[[137 121 157 122 103 132 123]
 [110 140 150 122 135 111 113]
 [126 129 158 121 135 156 145]] Out: 156

[[116 148 119 146 137 125]
 [118 149 135 134 130 139]
 [129 145 128 143 121 103]] Out: 121

[[124 127 115 122 112 147]
 [131 131 141 130 140 142]
 [158 157 125 111 135 118]] Out: 135

[[139 106 133 133 143 150 122]
 [129 125 124 123 129 136 125]
 [129 125 118 116 127 143 122]] Out: 143

[[151 121 110 126 111 147]
 [137 146 129 135 143 144]
 [146 104 131 104 112 109]] Out: 112

[[136 129 136 133 126 132 132]
 [144 114 122 154 118 121 145]
 [146 112 126 156 117 123 143]] Out: 123

[[110 147 138 117 136]
 [135 106 120 123 116]
 [137 132 128 120 135]] Out: 120
---
Input:
[[131 139 131 130 150 129]
 [125 137 111 115 120 138]]
Output: 125

Input:
[[139 116 124 104 109 130 128]
 [127 127 144 127 135 126 130]
 [117 119 136 137 118 125 141]]
Output: 127

Input:
[[119 100 141 145]
 [133 136 124 120]]
Output: 133

Input:
[[148 115 155 125 112 141 145]
 [127 132 134 131 130 121 118]]
Output: 127

Input:
[[131 155 134 110 111 110]
 [151 110 107 126 125 125]]
Output: 151

Input:
[[136 132 154 115 114 123]
 [137 129 153 109 111 127]
 [131 133 155 109 114 127]]
Output: 137
---
[153 145 150 110 152 155] >> 153

[128 122 129 103 142] >> 129

[125 104 115 120] >> 120

[121 119 141 153 132 132 127] >> 141

[[142 114 103 112 137 129]
 [126 114 104 117 125 135]
 [104 133 148 136 110 132]] >> 142

[135 129 104 132 132 134] >> 134

[[111 131 124 116 144 104 144]
 [112 132 134 121 145 104 147]] >> 145

[[143 101 132 145 146 135]
 [121 101 136 111 110 117]
 [115 101 103 126 118 114]] >> 145

[136 113 121  99] >> 121
---
[[110 133 138 137 114 133 135 134 134 128 133 118 130]
 [121 120 121 122 121 131 145 145 128 119 131 125 138]
 [122 121 116 124 122 133 145 144 130 119 133 125 137]
 [141 118 109 115 137 127 136 133 125 122 127 134 134]
 [128 122 109 125 127 133 143 142 131 120 134 129 135]
 [111 135 143 138 115 131 130 129 134 130 131 118 127]
 [128 127 110 129 127 133 143 143 132 121 135 128 134]
 [140 123 104 123 137 131 134 130 130 125 130 134 130]
 [149 134 107 132 144 128 126 128 132 129 129 140 124]
 [109 131 144 134 114 131 132 129 132 129 130 117 129]
 [124 136 115 140 124 135 141 143 136 124 137 127 130]] Out: 109

[[130 133 149 146 129 116 133 131 139]
 [108 133 133 129 135 131 132 113 128]
 [112 133 131 131 138 132 134 116 125]
 [152 129 125 130 135 130 131 146 121]
 [106 135 152 145 130 118 134 112 142]
 [126 136 150 150 134 118 138 128 137]
 [103 135 146 139 132 122 133 110 138]] Out: 126

[[148 119 123 134 146 133 122 142 126 127 134 127 115]
 [144 136 127 130 140 130 119 145 132 142 135 139 128]
 [138 139 125 123 131 129 122 152 132 120 136 124 122]
 [139 136 136 128 133 138 131 131 131 131 131 122 129]
 [145 141 132 130 130 137 129 132 129 131 136 130 129]
 [136 136 134 137 129 138 141 135 130 117 126 117 119]] Out: 145

[[144 124 130 132 128 130]
 [127 123 128 125 133 129]
 [121 129 122 128 133 126]
 [143 111 130 138 136 123]
 [118 129 126 138 122 122]
 [121 123 128 129 130 124]
 [105 123 126 124 136 123]
 [133 125 128 130 130 128]
 [139 112 131 135 135 126]
 [138 117 133 127 134 129]] Out: 139

[[125 144 136 124 144 139 132 144 124 124 140 143 130 144 139]
 [140 127 124 128 125 124 136 125 139 133 131 125 124 127 132]
 [152 127 124 125 124 124 146 124 148 132 135 124 124 126 136]
 [130 124 126 134 124 125 126 124 132 135 124 124 127 124 124]
 [130 124 126 136 124 125 125 124 133 138 124 124 128 124 124]
 [129 125 130 138 126 128 125 126 131 137 125 126 133 125 125]
 [128 125 131 138 126 129 125 126 131 137 125 126 134 125 125]
 [126 147 135 124 146 139 135 146 124 124 143 145 130 147 142]
 [133 125 126 133 125 125 128 125 135 135 126 125 127 125 126]
 [133 127 125 127 126 125 132 126 133 129 130 126 125 127 130]
 [124 130 157 138 139 154 124 141 124 126 124 143 157 131 124]
 [132 124 125 135 124 125 126 124 135 137 124 124 127 124 125]] Out: 124

[[110 136 119 132 128 129]
 [122 150 142 131 117 119]
 [150 122 126 127 127 108]
 [131 110 128 122 129 151]
 [134 110 140 116 132 143]
 [130 115 128 126 129 155]
 [128 123 128 126 127 108]] Out: 130

[[120 141 116 137 146 147 138 122]
 [125 128 113 134 150 149 132 118]
 [150 113 106 129 139 128 124 123]
 [102 132 128 136 147 147 135 119]
 [101 130 149 128 125 126 131 129]
 [148 137 109 133 134 131 134 129]
 [149 111 106 129 140 128 123 123]
 [105 114 130 131 146 144 126 117]
 [139 154 120 133 127 131 141 134]
 [137 149 115 134 137 140 139 128]
 [141 146 112 134 136 137 138 129]] Out: 137

[[126 131 128 128 126 134 136]
 [126 129 124 127 127 132 138]
 [129 127 128 128 128 126 125]
 [129 120 116 126 132 119 131]
 [126 140 145 130 122 142 126]
 [127 140 146 131 122 141 123]
 [123 125 110 125 128 133 157]
 [129 133 139 130 126 131 118]
 [128 133 136 129 126 132 123]] Out: 129
